In the data rows, 128 means zero.
Some points, each followed by its number:
[ 74 115  90 116 147 131 148  94 160 183  81 164] 0
[ 50 112  90 114 188 121 140  94 134  60  81 150] 1
[155 129  90 147 132 167 130 133 135 122  96 107] 2
[182 113  90 111 185 130 171  94 137 184 101 185] 3
[139 203 117 177 117 144 109 107 107 135 105 122] 4
[ 50  68 150 255  63  76 129 168  68  60 125 136] 5
[116  74 158  73 111  91 141 128  86  71 117 135] 6
[117 143  90  77 129 147 128  94 161 151 157 127] 7
[ 75 155 112  97 147 106 130 113 112  69 158 210] 8
[ 94 175  96  94 101 149 112 175 112 118 169 119] 9
[112 163  90 160 135 144 109 165 134 121 143 160] 10
[141 103  90 136 136 163 109 118 132 168  94  91] 11
[ 82 221 129 166  90 103 129 180  98 106 175 142] 12
[149 156  90  64 112 159 109  94 150 143 195  91] 13
[142 145  90 119 148 153 109 141 151 143 168  91] 14
[ 98 172 190 159 109  76 109 136 146 108 161  91] 15
[104 196 151 173 143 182 176 161 167 105 177 167] 16
[151  92 141 122 137 130 124 121 141 146  87  98] 17
New points follow, each followed by the number of its nearest point above.
[180 120 145 155 144 117 109 113 146 156  95 158] 17
[ 79 126  90 119 149 136 148  94 164 161 115 164] 0
[185 114  90 114 172 125 153  94 153 213 104 168] 3
[ 88 221 148 148  82 113 129 157 117 116 223 142] 12
[122 172 145  80  91  97 109 123 100 129 192 127] 9
[137 130 229 137 132 188 109 159 152 146  81  91] 17
[255 130 105 104 171  97 122 119 113  72 112 184] 3
[ 50 252 147 188  63  76 139 188  68 100 158 167] 12
[ 63  68 131 250  88 110 123 144  80  60 110 121] 5
[ 84  68 180  64  63  76 109 140  68  79 134  91] 6
[ 50  68 151 255  63  76 129 171  68  70 163 154] 5
[ 88  68 151  97  76 109 109 125  87 102 117  91] 6
[119  89  90 188 134 157 178  94 140  85 112  91] 2
[108 183 182 182  63  76 109 154 155 104 170  91] 15
[126 141 104 159 168 140 120 134 133 112 102 110] 2
[126  79 153 159 152 143 157  94 135 101 103 113] 17
[107  93 158  87  92  96 141 128  97 109 117 167] 6
[115 148  90 119 168 147 119 141 162  99 168 115] 14
[159  92 120 127 186 102 174  94 144 184  96 182] 3
[116  68  90 138 101 180 109  94  97 234  81  91] 11
[ 84  68 182 130  63  76 139 143  68  85 134 109] 6
[117 148 219  97 120  76 129 157 138  94 167 105] 15
[227 101  90 103 206 130 177  94 138  60  81 161] 3
[ 95  68 174 216 116 116 174 117 100  76 119 131] 5
[211 104  90  96 196 114 174  94 147 245  81 206] 3
